In the rows, 128 means zero.
The rows below come in pairs that one turn or mirror swaps. Which row does each named row swap with?
The rows were stretched afterwards, more along some directions than others.
paf: [170 118 135 126  97 114 134 137 151 121 143 125 113 115 109 122 128 148]
Teker: [173 138 132 107 124 121 137 120 158 114 130 141 110 136 134  96 147 142]
Kuvo: [172 135 133  93 123 115 138 117 167 114 125 148 118 135 137  99 153 148]
lobif: [129 119 114  89  97 108 102 137 165  99 146 155 150 118 153 134 147 109]
res: [152 142 114  94 139  95 103 137 140 122 123 145 131 131 122 143 154 142]
lalip: [137 140 122 142 113 140 137 139 130 104 143 137 121 127 134 123 108 127]
nokiv: [160 115 102  90 108  95 118 128 157  95 122 148 119 135 121 151 142 146]
fefu: [163 137 144 104 127 112 137 130 157 123 115 132 125 131 120  98 146 139]
Gati: [165 146 118 102 133 104 124 141 142 120 133 141 128 139 123 140 150 149]
fep: [157 115 129 128  91 109 121 143 148 112 148 111 116 131 105 137 130 144]
revup: [142 114 105 109 109  97 125 130 155 106 111 150 128 129 110 134 131 145]
zap: [147 123 136  93 126 122 144 126 119 125 119 169 111 124 155 109 149 133]
gafam: [164 120 136 127  93 121 133 144 148 119 147 119 116 121 112 125 130 143]
Gifev: [116 131 137  96 100 115 118 151 137 101 126 143 147 130 136 128 139 110]
fab: [145 119 115  87  96 103 108 132 163 107 138 157 147 109 141 136 140 115]
mib: [166 134 144  95 129 144 165 139 143 145 147 138 123 141 118 110 140 158]
vulo: [150 117 111 112 105  99 120 121 144  94 111 143 115 129 126 141 130 135]
pof: [131 131 108  91 125 126 133 145 159 135 144 156 155 140 117 136 135 135]
pofam: [114 130 136 102 108 130 133 148 127 111 131 144 149 129 135 119 129 110]
muner: [162 140 126 100 134  97 111 145 140 120 130 136 126 134 116 137 154 143]
Ruz: [121 136 138  91 104 122 129 153 133 110 127 149 146 131 134 122 135 118]
Beso: [164 110 137 118  87 109 136 149 152 117 147 120 120 127 106 133 132 144]
Sif: [161 130 143 101 111 144 168 135 124 126 146 146 109 136 121 118 127 150]
gonek: [164 121 139  87 123 123 146 134 171 133 122 154 133 130 127  95 154 140]
nus: [132 116 124  95 104 121 114 133 162 111 145 158 150 113 155 119 142 107]
Besan: [141 121 107 111 118 100 123 120 138  92 110 153 119 121 136 135 126 128]
Surob: [131 117 104 100 106  92 113 136 156 102 111 151 137 127 107 137 137 132]
zut: [140 138 128 140 123 132 130 138 124  99 140 133 115 126 141 123 119 126]
nez: [141 115 133  82 107 125 155 143 117 115 127 161 120 125 139 117 152 134]
Lanu: [143 117 118  85 102 107 112 137 169 103 147 161 153 111 152 137 144 111]
Lubu: [105 135 125 105 102 111 124 146 145 108 139 142 150 140 128 143 136 113]
Besi: [129 116 109  80 115 120 140 139 137 115 134 163 139 127 122 153 132 142]
Kar: [159 132 139 102 128 119 131 124 168 122 115 148 133 122 135  97 149 131]
mem: [134 117 117  89  95 113 110 137 158 103 141 159 149 107 149 136 140 109]
Dogu: [136 120 131  82 116 113 148 134 128 111 118 181 126 119 152 123 152 133]
ragi: [141 141 125 129 124 130 133 140 122  98 139 140 113 124 134 130 118 138]
momet: [164 115 133 121  91 112 128 143 162 117 148 116 113 129 109 118 141 149]
nel: [154 115 134 132  92 118 130 147 150 117 150 116 115 130 112 122 131 144]
nofo: [130 134 111  85 123 119 124 148 148 122 138 159 158 125 107 150 131 133]
Setep: [155 140 108  97 139 116 120 147 138 121 140 143 138 129 123 134 150 138]
gelon: [151 123 136  93 106 129 162 134 140 116 147 145 105 140 116 129 141 164]
Zevi: [120 135 138  97  92 119 126 149 145  97 131 143 142 125 125 130 134 123]
bel: [139 114 104  96 109 101 109 122 149  95 110 159 126 121 136 138 140 125]
gofe: [138 120 126  83 120 110 129 133 125 110 121 177 127 121 160 124 150 116]
natad: [172 132 139 108 125 122 130 127 162 128 120 132 119 132 122  96 151 142]
saz: [135 112 107  91  94 106 104 136 169 102 143 156 146 117 147 131 145 113]
besig: [131 140 133 139 120 132 147 134 134 110 151 133 114 136 133 125 124 133]
Zume: [138 139 129 136 123 134 136 139 117 101 144 126 117 128 127 127 116 134]

Swapped with Lubu: besig
Swapped with momet: saz
Swapped with Ruz: ragi
Swapped with Gati: Dogu

The rows below come in pairs that one turn or mirror swaps. Which row does each named row swap with?
The rows were stretched afterwards, more along some directions than others.
Tutul: [130 116 117 138  98 134 110 113 131  94 132 120 126 140 148 125]
ret: [157 129 143  96 134 150 124 149 121 107 138 124 146 111 149 153]
Lov: [145 120 137  93 128 135 124 139 107 106 136 114 145 134 162 150]
fanov: [146 118 135 112 148 131  95 132 112 100 140 113 162 127 130 148]
kuvan: [161 106 140 105 111 144  85 135 107  94 148 114 143 121 146 148]
suzul: [129 117 129  93 134 138 117 146 108  86 149 117 133 107 166 134]
Nof: [127 117 126 100 111 141 136 136 131 101 146 126 132 122 167 137]
Gad: [142 113 148 129 125 131 107 123 123  88 137 113 128 120 139 145]
Zepup: [124 112 132 137 124 132 119 112 121  82 138 133 116 129 151 126]
Tulig: [138 102 119 132 112 147 117 129 129  99 132 141 127 131 150 127]
vik: [137 114 112 124 102 128 112 119 121  93 139 122 128 140 158 132]
mevek: [138 130 125 123 124 140 134 135 139 124 110 124 146 134 129 139]
viz: [153  98 129 113 124 160  87 132  93  75 145 117 135 130 162 144]
Fev: [127 115 134 137 125 131 119 110 124  87 135 133 118 135 153 128]
kino: [157 115 138  94 129 138 113 135 125 109 141 102 143 129 154 144]
zasi: [131 120 132 131 130 133 119 114 122  86 139 124 123 138 153 134]
lanof: [156 120 144 104 137 149 114 145 106  97 134 124 142 110 148 153]
Lubob: [136 113 137  90 133 147  92 134 115  81 166 109 152 102 147 137]
Vani: [131 123 105 123 125 141 117 130 128  97 137  98 134 126 152 148]
Bidep: [137 127 111 120 127 144 116 130 126  98 134  95 138 128 151 152]
luput: [137 112 122 145 102 152 126 130 133 104 115 124 130 127 138 137]
gug: [142 134 137 111 134 121 123 135 116  92 143 115 126 101 153 143]
Bago: [139 122 136 102 117 135 122 130 135 120 132 102 136 128 138 135]
bupa: [162 116 126 108 105 163  96 147 116  98 135 107 152 118 150 155]
rad: [135 113 114 120 136 135 117 129 112  97 131 117 122 125 157 139]
bero: [133 128 132 108 115 132 131 125 143 121 129 106 133 128 139 131]
bevob: [133  91 118 115 131 143  91 130  99  77 155  94 134 121 147 152]
ruf: [132 120 130 122 105 143 119 120 110  87 134 111 119 120 159 125]
zabuz: [140  94 118 109 133 148  90 141  98  72 157  97 139 111 151 157]
ros: [128 110 132 101 126 115 122 132 118 105 147 117 126 112 140 124]
susog: [132 105 135 103 123 119 115 130 113 101 153 114 124 114 140 128]
Kufi: [159 123 144 102 136 151 114 145 110  98 136 123 143 112 153 155]
guraz: [127 113 123  97 125 121 127 137 120 109 151 114 128 104 143 128]
rere: [132 118 124 109 120 159 108 127 115  81 139 103 137 124 153 139]
Puzes: [144 103 153 103 131 143 110 147 118 111 125 120 148 130 135 142]
nafi: [138  98 112 114 131 144  96 141 101  75 160 103 135 108 151 155]
kis: [130 117 107 123 127 127 121 117 133  88 149 109 124 132 167 134]
zeram: [158 103 118 104 101 163  95 144 115  87 148 111 148 122 159 157]
gige: [135  96 130 121 122 146 110 125 124  97 132 117 120 130 147 133]
vita: [139 108 108 135 109 140  94 125 118  80 150 123 130 123 155 144]

Swapped with Lov: Nof
Swapped with viz: Tulig
Swapped with zabuz: ros

The rows below come in pairs that one turn or mirror swaps. Which row does each named row swap with?
The rows were stretched afterwards, more along some directions than others.
lon: [115 145 119 125 140 135 145 152 123 122 120 149 131 135 134 129 148 116
 138 138 128]
Goz: [125 132 138 120 115 136 120 113 139 132 126 105 128 141 121 131 132 133
 128 134 135]
Negi: [113 156 134 101 134 108 157 142 136 131 112 117 133 139 134 125 134 109
 144 146 129]
zabi: [126 123 126 134 129 121 104 137 132 123 111 117 138 131 130 132 119 117
 137 134 123]
megab: [136 133 127 136 135 118 121 132 124 122 140 116 129 113 121 128 126 121
 126 114 137]
daz: [124 125 118 120 134 137 134 146 116 121 119 123 129 131 119 120 134 116
 136 160 115]
gezu: [129 122 115 119 132 134 137 139 115 139 105 131 141 133 138 119 147 114
 139 155 131]
toz: [128 136 124 134 136 127 148 127 137 118 132 137 140 125 121 137 134 136
 135 127 145]
Vavob: [128 144 142 108 134 123 135 130 123 123 117 131 154 125 136 128 125 122
 135 132 117]
Doto: [125 133 118 120 133 127 132 137 124 122 101 129 132 129 132 130 131 116
 148 123 142]
zure: [132 137 127 145 134 125 139 133 119 138 128 115 128 108 126 106 121 121
 128 139 129]
doz: [130 132 107 128 163 135 136 131 128 143 118 130 121 133 128 120 141 122
 128 148 134]
tenal: [122 141 127 101 127 139 134 120 120 113 125 124 131 149 132 138 141 127
 125 134 138]
narov: [110 126 111 124 147 144 133 142 126 146 105 142 126 141 145 114 141 106
 123 154 136]
Gede: [103 155 142 118 137 106 156 157 140 127 115 115 141 109 123 117 128 123
 141 143 118]
nofi: [125 117 120 130 122 136 129 131 118 134 127 140 127 134 114 133 141 141
 131 129 144]
zufa: [123 147 134 119 118 134 112 132 141 115 124 109 133 138 134 138 125 119
 117 150 120]
rap: [117 138 116 113 139 117 147 144 132 135 113 116 127 121 132 106 123 102
 118 153 135]
Lelis: [109 144 111  99 127 125 142 135 131 125 108 133 133 143 137 138 130 128
 136 133 124]
gove: [136 111 109 139 152 137 114 132 124 129 119 153 138 132 134 123 132 116
 126 129 132]
kedol: [111 134 116 136 129 140 139 148 123 157 106 136 123 141 142 120 146 103
 136 150 132]
vilif: [133 135 123 124 145 144 137 134 105 134 109 152 141 145 149 122 145 104
 139 131 113]
vibon: [135 126 126 132 148 122 112 126 128 128 112 139 142 116 141 131 114 130
 123 123 115]
gar: [133 124 127 121 141 121 126 116 130 127 141 116 114 118 124 123 123 132
 126 126 133]
lesam: [137 116 125 121 139 130 132 126 112 154 112 145 134 129 135 114 123 119
 125 129 117]
fepu: [119 127 132 114 110 116 130 133 139 119 128 111 124 133 144 134 122 123
 129 140 119]
zubev: [125 144 122 121 149 135 130 144 123 130 114 133 143 104 132 117 121 121
 123 129 135]
Numiv: [127 138 107 130 162 143 138 146 109 131  87 169 142 130 137 130 146 109
 136 151 119]
mus: [143 148 150 131 130 122 124 127 126 110 125 106 141 129 138 130 115 119
 131 140 118]
Dov: [125 130 118 129 145 123 146 141 122 133 109 159 132 131 121 127 125 115
 134 130 139]
Teli: [113 147 134 129 121 124 146 147 130 148 118 135 135 126 129 116 141 111
 119 145 132]
kebed: [126 130 130 124 133 140 124 132 109 125 108 147 146 152 131 128 129 106
 144 143 117]
rit: [121 139 105 120 139 131 139 130 133 113 125 133 133 127 123 132 133 132
 136 141 116]
labu: [125 142 123 112 139 133 157 125 126 115 123 139 135 138 128 133 137 119
 129 124 136]
Por: [138 129 106 131 143 141 137 125 125 148 118 130 121 137 135 114 140 110
 125 138 139]
siv: [127 132 141 121 126 132 115 142 124 132 122 128 136 140 132 132 126 118
 119 146 127]
zumo: [122 123 128 117 122 134 128 130 129 116 150 110 139 145 113 124 120 126
 130 150 140]
bopu: [132 146 131 135 126 127 138 122 127 134 120 115 136 142 130 131 145 130
 136 131 138]
vebob: [134 143 126 140 144 153 115 126 112 131 106 143 134 135 150 130 127 121
 124 142 115]
dovak: [105 127 101 113 132 125 144 135 130 154 113 140 110 145 130 116 144 105
 144 145 131]
dopi: [134 120 135 150 135 138  98 127 117 101 132 137 144 133 123 133 114 134
 137 132 115]
Vuk: [109 140 115 115 122 126 133 131 140 122 121 126 131 138 128 119 114 111
 131 149 134]
lefu: [136 138 113 137 161 133 130 123 113 146 103 152 120 128 139 126 136 105
 131 122 132]
malu: [117 138 145 108 131 115 140 142 138 111 116 126 133 121 140 125 115 108
 128 144 113]
zamut: [119 149 127 118 131 135 150 139 125 124 116 140 118 141 133 130 146 102
 133 150 116]
segi: [133 125 130 115 144 146 111 122 122 117 128 114 139 148 125 132 122 130
 126 139 131]

Swapped with zubev: Doto
Swapped with vilif: gove
Swapped with doz: zamut
Swapped with gezu: megab
Swapped with zumo: fepu

